In the data rows, the value 128 means zero.
Here are some points, each followed by its number:
[134 144 137 142 148 158 125 110 155 143 108 106 111 110 144 112] 0
[104  97 122 130 119 107 116 155 160 144 156 129 166 101 148 142] 1
[115 110 100 132 159 121  76  93  82 123 120 182 171  90 140  93] 2
[143  91 147  60  55 182 213  92  50  42  71 113 116  95 122 152] 3
[120 107 114 146 101 146 156 127 116 131 115 108 126 137 144 113] 4
[126  96  94 156 166 128  84 106  94 101 108 177 147 107 123  92] 5
[152 171 150 153 160 102 160 161 158 115  87  97 175 149  86 113] 6
[ 91 136  62  90 125 103 102 174 114 102 176 170 112 178  73 106] 7
[134 147 139 155 141 148 129 142 151 137 106 143 131 113 127 136] 8
[155 146 136 138 115 123 121 139 128  96 109 156 122 155 130 134] 9
[107  78  87 162  56  88  87 125 184 127 193 195  88 135 105 177] 10
[124  94 105  93 153 108 130  99 134 143 106 112 112 154 138 116] 11
[136 189 156 150 159 198  94 111 154 173 102  82  87 108 161  85] 12
[118 103 115 146 140 125 133 150 114 137 140 127 153 123 140 144] 13
[104 145 140  63 138 106  85 161 156 160 109 177 101  90 153  87] 14
[ 79 176 165 121  63  81 105 105 143 101 194  88 164 155 147 108] 15
[156 157 141 154 158 135 149 165 162 150 148 153 145 116  97 103] 16
[167 110 114 121 129 155 125 146 152 104 149 159 150 102 131 160] 17
[104 154 148  94  90  97  98 168 163 141 134 154 137  95 155  95] 18
[222 198 167 148 116 174  98 148  45  93 163 191 107 193 146 131] 19
[124 150 162 175  70  74 108 139  39  54 126  57 188 185  50  86] 20
[107 158 134  86 118 106 105 103 115 149 157 128 117 119 150 116] 21
[137 160 145 120 164 116 159 158 166  89  95 104 133 175 107 138] 22
[126 110 131 114 102 108 108 115 117 141 162 147 158 109 145 106] 23
[131 131 134 141 133 148 126 111 138 130 124 113 118 109 139 128] 24
[100 121 114 107 182 116  63 151 127 137  87 206 198  92 139  67] 25
[139 110 156 128 145 193 105 125 178 171  93 103  88 132 161 190] 26
Which point above is nearest to each new point by angle, seen from the average point of the numbered points? Its number follows each.
[157  71 127 127 144 192 165  78 123  58 110 144 151  89 129 103] 3
[ 93 164 151 106  94  98 113 122 146 117 170 110 130 133 147 106] 15
[171 157 144 134  91 113 167 108 147 133 113 118 174 153 103 167] 6
[116 152 140  76  84  80 218  58  45 192 107  65  91  97  73 224] 3
[139 129 133 135 142 149 115 131 148 138 114 114 109 129 141 130] 26
[118  99 124 103 118 128 156 140 110 143 119 163 108 126 143 153] 3
[168 153 139 149 111 105 162 120 153 146 146 107 159 108  93 165] 6
[157 109 138 149 107 119 132 121 105 115 108 106 162 115  93 108] 20
[114 133 137  66 126 107  95 156 151 152 112 166 108  99 142  96] 14
[147 137  79 140 114 103 113 129 162 112 137 123 105 115 151 145] 10
[116 141 118 106 148 114 100 104 106 144 138 152 160 104 147 106] 2
[131 137 143 158 117  96 129 151  79 102 106  91 169 132  78  89] 20
[151 135 143 146 133 156 114  90  96 135 180 175  98  98 106 110] 19
[128 164 145 135 164 111 148 165 159  90  96 100 128 172 105 117] 22
[205  88 169 183  80 129 150  91  54 113  69  80 180  88  39 141] 20
[103 118  72 122  94  99 103 151 152 106 174 167  99 157  83 162] 10
[106 155 138 112 101 107 120 122 102  84 139 102 107 163 117 105] 20
[111 132 136 102  83 107 192 103  78 167  84 142 108 101 112  97] 3
[116 142 130 134 120 114 128 136 119  94 128 112 110 151 119 113] 20
[ 84 135  44 100 180 118 137 182  68 141 160 186 162 198  79  89] 7
[199 145 159 179 159 131 151 190 124 166 182 101 167  97  61 181] 16
[144 115 136 137 141 155 114 141 154 140 109 120 110 138 138 154] 26
[100  67 112  58 158 133 179 151 104 173 100 191 101 167 173 193] 11
[166 107 139 154 111 122 127 116 104 113 104 107 150 112  90 120] 20
[122 115 130 107 135 133 148 146 126  98 114 111 109 110 135 157] 3
[117 126 163 157 126 198 114  73 140 156 128  73  97  81 168 188] 24
[103  82 138 115 128 149 194 171  87  95  96  73  97  79 160 207] 3
[103 160 148  86  81  99 116 116  94  92 158 102 105 162 137  99] 15
[118 147 130 139 105 109 111 147 152  92 158 132 142 137 134 124] 15
[124 112 142 156 113 165 123  98 130 137 136 102 110  99 152 165] 24
[136 100 125 135 129 157 149 108 128  95 112 129 113 120 132 114] 3
[107  92 136 102 114 131 189 157  81 162 104 190  90 112 149 141] 3
[ 86 170 169  64 201 115 172 207 193  41  84  66  79 184 121 126] 22
